The rows of A fall into a few groups, and each row is roughly a mix of its group's hidden directions.
A, 118 rows:
[[-10  14  13 -13  -5 -46  40   5   2 -19  -8]
 [-11  56  -2   6  13   6 -16 -20  -2   4 -25]
 [ 13   8 -12  11 -19 -28  52  -7  13 -14  -4]
 [ 49   5  -9   3 -10   8  27  17  21 -25   0]
 [ 18  32   3 -30 -15 -14  34   7  12  -1 -27]
 [  3 -16  15  29  11 -45  15  -7  12 -22 -22]
 [-21 -11  -4  39  10  22 -41  10   4  18   3]
 [ -3  21  -4 -21  -5 -27  49 -15 -14 -18  -4]
 [-37 -23  17  -8  -2 -19  -7  -7 -36  28   6]
 [ -2  20   2   7  -4 -37  34 -16  38  -6   7]
 [  6   8  -8 -26 -19  37  -5   6  -6  25  39]
 [-44 -27  16  -1  14 -26 -10  -9 -19  20  -5]
 [ 46  30 -10  -1  -5  30   0  11  22 -12   8]
 [  5 -14 -27  49  -8  -1 -21   7  21  -5  20]
 [ 52  23  -2   6   0  15   9  11  28 -16   5]
 [-13  34   7 -38   6  -3  30 -22  13 -13  14]
 [ -7   9   5 -39 -12 -28  45  -1   7 -10  -3]
 [-12  -1 -12 -31 -15  33 -20   5 -24  21  27]
 [  4   2   5   9  14 -46  20  -7  18 -30 -25]
 [ -1  15  30  -6  20 -33  19 -11  29  25  16]
 [  7 -32   8   1  -3  23 -34  21 -34   7 -17]
 [-42  20   8   5  12 -19   4 -30  24  23   5]
 [  1 -25   4  24   0 -34  -4  20 -19 -37  15]
 [-19   4 -15  50  11   8 -33   7  -2  18   3]
 [-49 -19   8  -8   2 -22 -15 -15 -26  18   3]
 [  6 -30 -30  36 -27  12 -18   5   5   4  20]
 [-10 -13   1   2  22  29 -53   5 -10  13   8]
 [  7  -2   9  30  20 -28   0  -1   1 -27 -43]
 [ 10  21  17 -44  31 -30  -4   6  -2   5  -2]
 [  7   7 -13 -11  -4  45 -19  -8   2  42 -13]
 [ 26  -1 -32  -5 -14  13  -2  31   3 -15 -39]
 [-14 -21 -25  45  -1 -15 -14   3  15  -1  29]
 [-10  44  21 -13  14 -32  20   0   1   2 -23]
 [ 14  27 -10 -25  -8  42 -20   6  -6  16  24]
 [-19  32  27 -16  25  15  -4 -18  -9  13 -31]
 [  0  48  22  -8  11 -27  22  -7  19   1 -14]
 [ -7 -15   8  43   5 -29  17 -13  28 -17 -16]
 [ 10 -17   8  46  -7 -29  -7  16  -6 -29  11]
 [ -5   1  41 -36  14  -6  33 -17  -4 -13  -4]
 [ -2   9  -6 -20 -13 -33  51  -5  18 -10   1]
 [ 14  11   2 -43 -11  34  -1  -5 -15  29 -15]
 [ -4   6  11  19  23 -40  14  -8  11 -18 -38]
 [-32 -30   7  -3   1  -3 -16   4 -46  16 -12]
 [ 29  24   6 -44  23 -15  11  18  -7  -7 -14]
 [ 13 -23 -15  38  -7   3 -28   5   5  13  38]
 [ -8 -38 -10  39   6  19 -28  -4   1 -10  19]
 [ 41  12 -17 -10  -6  17  -4  28   6  -8 -37]
 [-21  -1   7   6  29  16 -53  -1  -8  13   9]
 [ -7  -4  -5  39  10  28 -45   6   1  16   4]
 [ 51  17 -12  -4  -2  15  12  19  11 -28 -10]
 [  6   0   2  41  16  24 -44  -8  11   9   9]
 [  5  -9 -35  42 -19  -5  -3   7  33   4  11]
 [-19  20  -9  19   5 -35  26 -15  36   0  12]
 [ 31  10  -2 -42 -11  -8  34  -6 -19 -17  -3]
 [  2 -24   6  37   6 -14 -36  13 -25  11 -19]
 [  0  10   7 -46  -7 -12  43 -12   1 -18   1]
 [-12  34  17  -5   6 -40  33  -3  16   1 -13]
 [-19   5  30 -38  20 -11  28  -8 -13 -12 -18]
 [  1   3   8 -40 -12 -28  44  -3  -3 -14  -7]
 [-41 -23  18  -6  16 -33 -20  10  14  13  -4]
 [  7  28   8 -29   1 -22  36  11   8   5 -32]
 [ 21 -26   7  37  -2   4 -26   7 -33   0 -22]
 [ 17 -27 -23  34 -32   3 -13   7   6   5  29]
 [-20 -14 -20  38 -21  40 -16  -9   7   1   6]
 [-40 -25  14 -13   4 -25  -5  -6 -32  22   1]
 [ 24  24  28 -34   3 -18  16  15 -21  -1 -21]
 [-21  47   5   7   6  -7   7 -30  27  17   2]
 [-19 -20  -4  20   0 -19 -31  33 -20  25 -16]
 [ -3 -12  20  28  17 -41  -4  12 -12 -29  20]
 [-10 -28  18  27   7 -44 -18   8  -7   7 -21]
 [ 40  -1  -6  27 -10  19  11   7  37 -17  12]
 [-12  -6  17  20  23 -45  12  -9   7 -11 -31]
 [ -1   5  10 -36 -15 -22  49  -4   9 -15  -5]
 [ 25  17   5 -34 -13  -9  25  21 -10  -3 -36]
 [ 17  23  35 -22   9  12  12  -1  -8   0 -43]
 [ 10 -26  -1   5   4  22 -36  15 -42   5 -13]
 [ 20  11 -27   7  -9   0  -3  34   1 -14 -46]
 [-11 -33   8  -5 -10   7 -28  36 -24  18 -20]
 [-51  -8   9   4  16 -23 -13 -18 -15  15 -17]
 [  0  11 -32 -14  10   7  -4  27  -1 -14 -48]
 [-13  36  -2  28   3 -29  24 -21  25  -3   7]
 [-47 -21   1  -2  -7   0 -15 -10 -34  23   2]
 [  2  19  32 -47  16  -5  20  -5 -14  -7 -13]
 [-28  29   4 -26  -8  -7  22 -19  -1  34  19]
 [ 11 -29  -4  29  -6 -22 -13  28 -23 -30   7]
 [ 19 -28 -28  28 -24   1 -19  20  -5  14  22]
 [ 24  22   3 -43 -13  -9  37  -7  -3 -14   1]
 [-34 -26  -1  47   4 -24   1   3   7   3 -11]
 [ 18   6  24 -32  19 -45  13   3  11   2  13]
 [-14 -23   9   3   4  10 -42  24 -32  16 -16]
 [ 18 -10 -11 -20 -23  48  -2  -5  -2  23 -20]
 [  3 -30 -14  38  -5  18 -27  -6   9   1  32]
 [ -1  -5  -1  40  10  19 -48   8   1  18   2]
 [ 25  17   4 -49  -9  -7  26  -3 -22 -12  -3]
 [-14 -12  28  -1  -8  -7  10 -32  -4  14  47]
 [ 10  15  -8 -30  -8  42 -15  12 -13  23  24]
 [-12  30   0 -28 -17   7  19 -13   5  31  34]
 [ 11 -34  -8  29  -6  39 -21  14  14  -1  13]
 [ 10  20   4 -35 -12 -20  46 -11  10 -14   2]
 [ -2 -30 -13  32   7 -21 -14  29 -15 -31  -1]
 [-23 -13  -7  44  10  31 -31   1   2   8   3]
 [  4  42   0   5  -7 -26  26   1  29 -12 -25]
 [  7 -13  -1  37   0  34 -41  12  -7  13  -4]
 [  4 -30   1  11   0  24 -35  20 -35   8 -15]
 [ 21   6  -6 -29 -21 -23  48   1   5 -12  -4]
 [  3 -15   8  38  16 -41  -4 -19  27  -5   1]
 [ 39  -4   2  10  -7 -15  28   6  36 -23  13]
 [ 23  32  11 -34  -8 -20  27  14  -2  -3 -25]
 [-45 -25 -10 -12 -11  -6 -10  -5 -40   4  -6]
 [ 15 -10   7  15  10 -41  19   2   3 -33 -30]
 [-11  17  14  -8   1 -34  25  18 -19  16 -38]
 [ -7 -51   0  24 -20  -4  11   0  17  -2  28]
 [  3  -2   3 -39  -8 -15  47 -12  14 -20   4]
 [ 25  40   1 -26  18 -10  18   1  33  -6   0]
 [-24  -9   3  36  28 -33 -13  13  -9 -24   1]
 [-16 -33  -8  31  21  11 -34  -1  -8   2  26]
 [-14 -17  16  32  18 -37   1   7  -5 -31  16]
 [-12  -8 -36  28  -5 -18  -6   1  26   9  37]]
One row of each group comes first, with its name. Which group is each row after those in?
[-46 -28   9  -3  13 -19 -11  -5 -26  15 -14] -> V
[  1   6  -6  64   7  -4 -22  -5   6   8  -2] -> X
[-30  -3  25  17  23 -20   2 -25   7   1  36] -> G

[ -6   3  -7 -17 -13  42 -23   4 -13  28  31] -> V
[-13 -15 -22  34 -23  42 -21  -4  -6  -4   0] -> V
[  1  39   9 -33   5 -21  22   8  -4  -9 -31] -> G
[-41 -33   6  -3   2 -18 -10  -3 -37   9 -12] -> V
[-43  31   1 -13   0 -19  -6 -28 -19  15  -7] -> V
[  1  29  24 -39   9 -21  24   5 -14   2 -23] -> G
[ 26  17 -23 -31  -5  39 -13  21 -13 -11   0] -> V
[ 26  -6  -8  23   3  -3 -33   8   4   9  47] -> G
[  4   6   4  45  10 -18   5 -10  17 -24 -36] -> V
[-11  54   1 -18   4 -18  20 -22  11   8  -5] -> V
